Here are some numbered points:
array([ 0.61, -0.58, -0.09, -0.03, -0.25,  0.18,  1.22,  0.27, -0.37,  1.08,  1.55, -0.90,  0.61, -0.03, -0.01,  0.73,  0.26,  0.08, -0.32, -0.40, -0.01, -0.65, -0.01,  0.25, -0.07, -0.44,  0.35,  0.41,  0.73, -0.37,  0.08,  1.10,  0.57,  0.77,  0.49, -0.20,  1.01,  0.81, -0.48,  0.66,  0.38, -0.15, -0.41]) 0
array([-0.67, -0.30, -0.81,  0.16,  0.08,  0.79,  0.38, -0.21, -0.06,  0.57, -0.35,  0.81,  0.32, -0.28,  0.04,  1.16, -0.32,  0.38, -0.17,  0.26,  0.12,  0.04, -0.60,  0.48, -0.48,  0.07, -0.23, -0.35, -0.93, -0.41,  0.73, -0.35, -0.16, -0.26, -0.18, -0.08, -0.22, -0.24,  0.20, -0.51, -0.15, -0.13,  0.05]) 1
array([-0.42,  0.28,  0.94, -0.89,  0.58, -1.71, -2.20, -0.94, -0.95, -1.61, -0.12, -0.51, -0.84, -1.50,  0.26, -1.77,  1.34, -0.33, -0.34,  0.82, -0.70,  0.84,  1.45, -0.07,  1.71,  0.05, -0.15, -1.24, -0.38,  1.36, -1.50, -1.14, -1.13,  1.33,  0.59, -0.36, -1.61,  0.35,  0.71, -0.21,  1.63, -1.15,  0.88]) 2
array([ 1.28,  0.26,  0.77,  0.30, -0.28,  0.30,  2.34,  0.82,  1.39,  1.97,  2.79,  0.43,  1.02,  0.03, -0.13,  0.32,  0.08, -1.10, -1.63,  0.04, -0.82, -0.96,  0.66,  0.49,  1.28,  0.81,  0.29,  1.34, -0.13,  0.05, -0.40,  1.83,  0.30, -0.56,  0.21,  1.13,  1.35,  1.07,  0.11,  0.32,  1.49,  1.12, -1.21]) 3
array([ 2.65, -1.85, -2.58,  1.28, -0.24,  0.32,  5.52,  1.27,  2.28,  4.97,  4.62,  1.66, -1.04,  0.98,  0.18,  0.93, -0.34, -0.60,  0.23,  2.49, -0.92, -0.63,  0.05,  1.19, -0.15, -1.13,  2.12,  6.11, -2.41, -0.69,  0.42,  2.34,  4.85,  0.02, -1.24, -1.58,  3.96,  1.23, -0.73,  1.64, -2.95, -1.28,  0.55]) 4
array([ 0.07, -0.27, -0.06, -0.12, -0.42, -0.35, -0.70, -0.30, -0.99,  0.02, -0.61, -0.41,  0.03, -1.06, -0.24, -0.10,  0.01,  0.34, -0.34,  0.09,  0.36,  0.53, -0.06, -0.38, -0.30, -0.14,  0.36, -0.25,  0.01, -0.77, -0.07, -0.25, -1.08,  0.16, -0.61, -0.58, -1.30,  0.00,  0.18, -0.32,  0.79,  0.22,  0.39]) 5
array([ 1.03,  0.19, -0.13, -0.47, -0.52,  0.63, -0.47,  0.48, -0.26,  0.02, -0.35,  1.02,  0.84,  0.68, -0.12, -0.50,  0.33,  0.62, -0.67,  0.53,  0.54,  0.14, -0.44,  0.64, -0.80,  0.98, -1.01, -0.52, -0.44,  0.07,  1.21,  0.06,  0.13, -0.10, -0.10, -0.51,  0.99, -0.69,  0.47,  0.47,  0.00,  0.73, -0.23]) 6
array([-2.33, -0.17, -0.53, -1.43,  0.22, -0.33, -1.92, -1.51, -1.29, -1.90, -1.87,  0.12,  0.09, -0.58,  1.27, -1.09,  0.23,  0.25,  0.95, -0.53,  0.07,  0.59,  0.78,  0.27, -0.76, -0.57, -0.38, -1.63, -0.16,  0.66, -1.46, -1.05, -2.48, -0.83,  0.87,  1.13, -1.11, -1.49,  0.76, -1.57, -0.25, -1.20,  0.45]) 7
array([ 1.42,  0.50, -0.87,  0.51,  0.26,  1.76,  2.76,  0.08,  1.67,  0.91,  2.70,  1.37, -0.79,  1.67,  1.37,  2.99, -0.86, -0.55,  0.73, -0.58,  0.51, -1.04, -0.60, -0.05,  0.03, -1.10,  0.35,  0.89,  0.94,  0.09, -0.17,  0.54,  2.32, -0.21, -0.05,  0.20,  1.55,  1.52, -0.26,  0.50, -1.73,  0.15,  0.68]) 8
array([ 0.22,  0.31,  0.65,  0.21,  0.20, -0.69, -0.12,  0.41, -1.03,  0.46,  0.04, -1.25,  0.23, -0.57, -0.47, -0.64,  0.19,  0.49, -0.88, -0.65, -0.10,  0.45,  0.01, -0.61,  0.17,  0.55, -0.88,  0.54,  0.21, -0.36, -0.49,  0.28, -0.71,  0.53, -0.94,  0.17, -0.12, -0.03, -0.13,  0.92,  0.67,  0.62, -0.69]) 9
array([-0.38, -1.00,  0.34,  0.24, -0.40,  0.59, -2.38, -0.17, -0.13, -2.55, -0.40,  1.13,  1.51,  1.73,  0.65,  1.00, -1.24,  1.13,  1.38, -0.69,  0.16, -0.63, -0.23,  0.46, -1.26,  1.00,  1.05, -2.71, -1.46, -0.17,  0.99, -2.04, -2.29, -0.86, -0.61,  0.09, -0.52, -1.49,  2.14, -1.67, -1.54, -0.13,  0.71]) 10
array([-2.30, -0.12, -0.81, -0.24,  2.01,  0.36, -1.71, -0.86, -0.19, -3.11, -3.19,  1.11,  1.64,  0.36,  0.05, -0.14, -0.47,  1.21,  2.28,  1.82,  1.44,  0.95, -0.73,  1.30, -0.63, -0.44, -0.57, -1.80, -2.02,  0.64, -0.06, -1.70, -0.43,  0.36,  0.20,  0.45, -1.13, -1.83,  0.89, -2.23, -1.52, -0.71, -0.72]) 11
array([-0.46,  1.23,  0.92, -0.17, -0.50, -1.44, -1.83, -1.51, -0.86, -1.75, -1.27, -0.02, -0.85, -2.90, -1.38, -3.48,  0.57, -1.20, -0.61,  0.18, -2.93,  1.37,  2.91, -1.87,  2.20,  1.53, -2.56,  0.84, -0.09,  1.12, -1.06, -1.01,  0.37,  0.49, -0.28,  3.44, -2.40, -0.16,  1.59, -1.44,  1.39,  0.00,  1.55]) 12
array([ 0.71,  0.22,  0.17,  0.10, -0.08, -0.04,  0.62,  0.43,  0.05,  0.31,  0.40, -0.24,  0.73, -0.08, -0.22,  0.47,  0.63,  0.15, -0.64, -0.12, -0.18, -0.41, -0.37, -0.34, -0.01,  0.48,  0.52,  0.34,  0.38, -0.55,  0.40,  0.88, -0.22, -0.20, -0.28, -0.25,  0.39, -0.18, -0.29,  0.50,  0.46,  0.39, -0.54]) 13
array([ 0.79,  0.57,  4.12,  3.49, -3.32, -2.90,  3.77,  3.29,  0.86,  5.06,  0.57, -1.71,  2.79,  0.73, -1.81, -1.24,  0.56,  1.71, -3.55, -4.71, -1.92, -0.38,  0.18, -1.97,  2.27,  2.82, -2.37,  3.18,  0.81, -3.07,  1.01,  2.68,  0.84, -0.26,  0.04, -1.39,  2.66,  1.70, -1.74,  3.22,  2.29,  2.08, -0.96]) 14
array([-1.13,  0.35,  0.30, -0.89,  0.32, -0.46, -2.11, -0.86, -1.23, -1.74, -2.26,  0.95,  0.09, -0.56, -0.46, -0.64,  0.38,  0.40, -0.11,  0.66,  0.93,  0.00,  0.09, -0.34, -0.35,  0.44, -0.33, -1.67, -0.73,  0.11,  0.11, -0.59, -0.72, -0.11,  0.55,  0.26, -0.68, -1.25,  0.37, -0.51,  0.55, -0.04,  0.04]) 15
array([ 0.05, -0.46,  1.02, -1.42, -0.12, -1.97,  1.15,  0.68, -0.64,  2.08,  0.53, -0.86,  0.19,  0.15, -0.50,  0.14, -1.26, -0.55, -0.49, -0.32, -1.45, -0.22, -0.80,  0.66, -1.61,  0.81,  0.07,  0.31,  0.58,  0.39,  0.90, -1.36, -0.53, -1.33, -1.66, -0.34,  0.33, -1.24, -1.08, -0.04,  0.71,  0.16, -0.66]) 16
array([-2.53, -0.29, -0.71, -0.76, -0.11,  0.04, -1.75, -0.59, -0.12, -1.74, -1.40,  0.35,  0.50, -0.15,  0.69, -0.32, -0.75,  0.63,  1.58,  0.14,  0.48,  0.45,  0.56,  0.42, -1.08, -0.89, -0.84, -1.24, -0.29,  0.85, -0.37, -1.02, -1.87,  0.17,  1.10,  0.28, -1.27, -0.42,  0.28, -0.97, -0.21, -0.75, -0.53]) 17
array([-0.13, -1.20, -1.55,  0.80,  0.26,  1.47,  1.10,  0.73,  1.36, -0.55,  0.92,  0.96, -0.06,  1.03,  1.38,  0.48, -0.39, -0.99,  1.99,  0.28,  0.31, -0.44,  0.50,  0.93, -0.14, -2.21,  0.05,  0.27,  0.68,  0.25, -0.07,  0.66,  0.47,  0.37,  0.71,  0.84, -0.05,  0.34,  0.07, -0.14, -1.79, -0.25,  0.49]) 18
array([-0.61,  0.16,  0.28,  0.14, -0.84, -0.41,  0.65,  0.51,  0.51,  0.57, -0.53, -0.45,  2.11, -0.21, -0.48, -0.64, -0.40, -0.18, -0.25, -1.28, -0.15,  0.27, -0.23, -1.13, -1.03,  1.69, -1.28, -0.44,  2.59, -1.13, -0.69, -0.04,  0.83, -0.60, -0.71,  0.37,  0.87, -0.24, -1.60,  1.05, -0.32,  0.85, -0.64]) 19
Which three points above are nearest to each new point by angle? Their numbers follow each, nearest first.
array([ 0.70, -0.64, -0.57,  0.64,  0.66,  0.99,  1.64,  0.10,  1.24,  1.02,  1.23,  0.23,  0.84,  1.08, -0.32,  0.64,  0.76,  0.32,  0.69,  0.89,  0.17, -0.78,  0.16,  1.12,  0.10,  1.28,  1.06,  0.94, -0.41, -0.62,  1.29,  1.04,  1.41, -0.34,  0.12,  0.11,  0.43,  0.33,  0.66, -0.17, -0.57, -0.16, -0.22]) 4 8 3
array([-0.29, -0.30,  0.05,  0.17, -0.10, -0.11,  0.13,  0.39, -0.23,  0.64, -0.01,  0.55,  0.90, -0.03, -0.77,  0.59,  0.41, -0.26, -0.33,  0.20, -0.33, -0.14, -1.07,  0.14, -0.52,  0.39, -0.38, -0.35,  0.08, -0.23,  0.81, -1.28,  0.17, -0.15, -0.25, -0.27,  0.04, -0.68,  0.86, -0.41, -0.17,  0.15,  0.20]) 1 6 16
array([ 2.51, -0.37,  1.53,  1.04, -0.90, -0.54,  2.72,  1.70, -0.82,  3.52,  2.18, -1.04, -0.04,  0.81, -1.10,  0.74,  0.60, -1.13, -3.14, -1.23, -0.74, -0.48, -1.08, -0.63,  1.99,  1.47,  0.28,  2.22,  0.77, -0.99,  1.33,  1.53,  1.06,  0.08, -0.93, -0.38,  1.89,  1.31, -1.62,  1.95,  2.09,  1.95, -1.26]) 14 3 13
array([ 1.87, -0.61, -1.86,  1.16,  0.51,  0.38,  2.29,  0.83,  2.26,  2.68,  2.12,  0.03, -0.66,  0.04,  0.14,  1.07, -0.53, -0.41,  0.30,  1.75, -0.72, -0.23,  0.00,  0.60, -0.15, -0.34,  1.25,  1.66,  0.57, -0.10,  0.76,  1.70,  2.05,  0.11, -0.75, -0.52,  0.73,  1.97, -1.20,  0.64, -0.88, -0.30, -0.61]) 4 8 0
array([ 0.97,  0.47,  3.12,  1.02,  0.67, -0.53,  1.39,  1.25, -0.30,  3.66,  2.33, -2.03,  0.38, -0.21, -2.58, -1.39,  0.42,  0.31, -3.57,  0.08, -0.96,  0.00,  0.38, -1.87,  1.81,  2.72,  0.32,  3.95,  1.03, -0.41, -0.19,  1.40,  0.92,  0.97,  0.37,  0.05,  1.34,  1.52, -1.47,  2.18,  3.52,  1.76, -1.55]) 14 3 9
array([ 0.42, -0.12,  0.94,  0.17, -0.25,  0.81, -0.45, -0.14,  0.31,  0.26,  1.44, -0.69, -0.72,  0.15,  0.33, -0.08, -0.64, -1.01, -0.41,  0.42, -1.03,  0.34,  0.03,  0.10,  0.73, -0.03,  0.38,  0.61,  0.08,  0.27,  0.56, -0.47, -1.13,  0.54,  0.46, -0.60, -0.41,  0.74,  1.05,  0.75,  1.42,  0.68, -0.49]) 3 2 9
array([ 0.48,  0.25,  0.25, -0.50,  0.70, -1.00,  0.03, -2.07, -0.10, -1.70, -1.46,  0.39, -1.16, -1.12, -1.15, -1.48,  0.27, -0.86, -0.19,  1.07, -0.34,  0.87,  0.78,  0.07,  2.11, -1.10, -0.27,  0.67, -0.37,  0.92, -1.28,  0.68,  0.05, -0.25,  0.41, -0.85, -1.08,  0.40,  0.14,  0.63,  0.84,  0.01,  0.55]) 2 12 15
array([-0.13, -0.60, -0.15,  0.26, -0.15, -0.49,  0.47,  0.74, -0.41,  1.16,  0.32, -0.54,  0.56,  0.06, -0.41,  0.06, -0.41,  0.16, -0.78, -0.51, -0.14, -0.22,  0.47,  0.47, -0.30,  1.01, -0.07, -0.28,  0.76, -0.19,  0.70,  0.69, -0.47,  0.42, -0.49, -0.34,  0.03,  0.97, -0.20,  0.44,  0.28,  0.50, -0.42]) 14 0 13
array([ 1.34, -0.65,  0.09,  1.97, -0.62,  2.67,  5.68,  2.37,  3.70,  4.37,  4.55,  0.02, -1.39,  1.10,  1.03,  4.21, -0.28, -0.93,  1.18,  1.47, -1.04, -0.92, -0.17,  0.92,  0.60,  0.81,  2.95,  4.64,  1.13, -2.65,  2.32,  3.75,  4.86,  0.11, -1.63,  0.17,  2.65,  2.27, -1.88,  0.99, -3.95, -1.44,  1.38]) 4 8 0
array([ 1.49,  0.66, -0.18,  1.33,  0.07,  0.86,  2.19,  0.38,  2.65,  2.06,  2.13,  0.85, -0.23,  1.41, -0.26, -0.29,  0.40,  0.11, -0.13,  0.23, -0.22, -1.67, -0.90,  1.43,  0.19,  0.85,  0.93,  0.22,  0.11, -1.34,  1.44,  1.46,  1.50, -0.93, -0.81,  0.23,  2.16, -0.10, -0.19, -0.98,  0.76,  0.16, -0.93]) 3 4 8
array([ 0.06,  0.03, -0.37,  0.28,  0.11, -0.19,  1.06,  0.23,  0.28,  0.72,  0.76, -0.39,  0.26,  0.50, -0.24,  0.75,  0.63,  0.37,  0.19,  0.90,  0.07,  0.12, -0.32,  0.76,  0.25,  0.46,  0.90,  0.49, -0.10, -0.41,  0.60,  0.51,  0.57,  0.17, -0.15,  0.00,  0.73,  0.36,  0.04,  0.73,  0.15,  0.05, -0.77]) 4 0 13
